[[123 127 111 131 156]
 [148 104 137 135 120]
 [132 134 140 109 136]]
->
[[104 137]
 [134 140]]

[[137 116 132]
 [138 115 132]
 [141 119 137]
 [141 114 134]
 [122 134 103]]
->
[[115 132]
 [119 137]]

[[141 142 140 118 114]
 [123 123 119 113 148]
 [147 147 147 122 100]
 [100 100 101 138 135]]
->
[[123 119]
 [147 147]]

[[121 124 137 110 145]
 [127 131 120 139 118]
 [123 137 120 128 129]
 [137 120 125 149 107]]
->
[[131 120]
 [137 120]]

[[130 134 136 145]
 [132 131 116 117]
 [128 134 137 138]
 [138 131 122 117]
 [124 130 153 152]]
->
[[131 116]
 [134 137]]

[[128 109 122]
 [126 107 114]
 [127 108 113]
 [127 106 116]]
->
[[107 114]
 [108 113]]

[[144 128 128 130]
 [135 128 131 135]
 [136 128 128 132]
 [115 111 130 127]
 [135 100 136 131]]
->
[[128 131]
 [128 128]]

[[117 127 140]
 [117 128 137]
 [119 127 139]
 [139 121 103]]
->
[[128 137]
 [127 139]]

[[125 121 117 153 121]
 [154 107 141 118 137]
 [126 121 117 153 122]
 [125 131 128 137 105]]
->
[[107 141]
 [121 117]]
---
[[141 129 128 131 115 128 107 105 125 106 127 131 145 124]
 [141 129 126 131 115 128 107 105 125 106 127 124 145 124]
 [141 129 126 131 115 128 107 113 125 106 127 124 145 124]
 [141 129 126 131 115 128 107 105 125 106 127 124 145 124]]
->
[[124 124 124 124]
 [145 145 145 145]
 [131 124 124 124]
 [127 127 127 127]
 [106 106 106 106]
 [125 125 125 125]
 [105 105 113 105]
 [107 107 107 107]
 [128 128 128 128]
 [115 115 115 115]
 [131 131 131 131]
 [128 126 126 126]
 [129 129 129 129]
 [141 141 141 141]]

[[128 120  98 135 127 123 142 117 129 131 114 146 121 142]
 [130 114 110 128 127 113 103 107 135 135 114 146 132 142]]
->
[[142 142]
 [121 132]
 [146 146]
 [114 114]
 [131 135]
 [129 135]
 [117 107]
 [142 103]
 [123 113]
 [127 127]
 [135 128]
 [ 98 110]
 [120 114]
 [128 130]]

[[143 138]
 [155 136]
 [151 140]]
->
[[138 136 140]
 [143 155 151]]

[[106 116]
 [142 120]]
->
[[116 120]
 [106 142]]

[[138 126 123 123 123 141]
 [117 111 111 110 140 133]
 [134 143 146 146 119 119]
 [141 141 140 140 119 130]
 [121 132 135 135 146 117]
 [132 148 153 153 123 111]
 [125 138 142 141 138 115]
 [145 133 128 129 122 144]
 [125 119 119 119 129 133]
 [145 140 134 135 151 140]]
->
[[141 133 119 130 117 111 115 144 133 140]
 [123 140 119 119 146 123 138 122 129 151]
 [123 110 146 140 135 153 141 129 119 135]
 [123 111 146 140 135 153 142 128 119 134]
 [126 111 143 141 132 148 138 133 119 140]
 [138 117 134 141 121 132 125 145 125 145]]

[[114 131 138  98 130 138 111 143 129]
 [136 140 148 131 120 119 155 101 140]]
->
[[129 140]
 [143 101]
 [111 155]
 [138 119]
 [130 120]
 [ 98 131]
 [138 148]
 [131 140]
 [114 136]]

[[130 127 133 106 150]
 [126 129 122 144 116]
 [129 127 122 150 109]
 [129 127 135 108 143]
 [129 127 130 137 110]
 [131 127 133 115 143]
 [125 128 125 144 107]
 [129 127 130 109 149]]
->
[[150 116 109 143 110 143 107 149]
 [106 144 150 108 137 115 144 109]
 [133 122 122 135 130 133 125 130]
 [127 129 127 127 127 127 128 127]
 [130 126 129 129 129 131 125 129]]

[[113 138 122 106 128 104 127 107 110 111 130 103 106]
 [124 151 128 125 136 109 141 134 125 138 142 141 100]
 [138 114 129 141 125 150 112 127 132 127 110 115 151]
 [133 118 127 113 116 128 146 126 144 118 143 120 122]
 [126 140 150 134 113 116 131 140 145 132 148 151 122]]
->
[[106 100 151 122 122]
 [103 141 115 120 151]
 [130 142 110 143 148]
 [111 138 127 118 132]
 [110 125 132 144 145]
 [107 134 127 126 140]
 [127 141 112 146 131]
 [104 109 150 128 116]
 [128 136 125 116 113]
 [106 125 141 113 134]
 [122 128 129 127 150]
 [138 151 114 118 140]
 [113 124 138 133 126]]

[[156 124]
 [133 155]
 [140 140]
 [137 152]
 [138 153]
 [137 152]
 [134 156]
 [141 142]
 [141 140]
 [147 132]]
->
[[124 155 140 152 153 152 156 142 140 132]
 [156 133 140 137 138 137 134 141 141 147]]
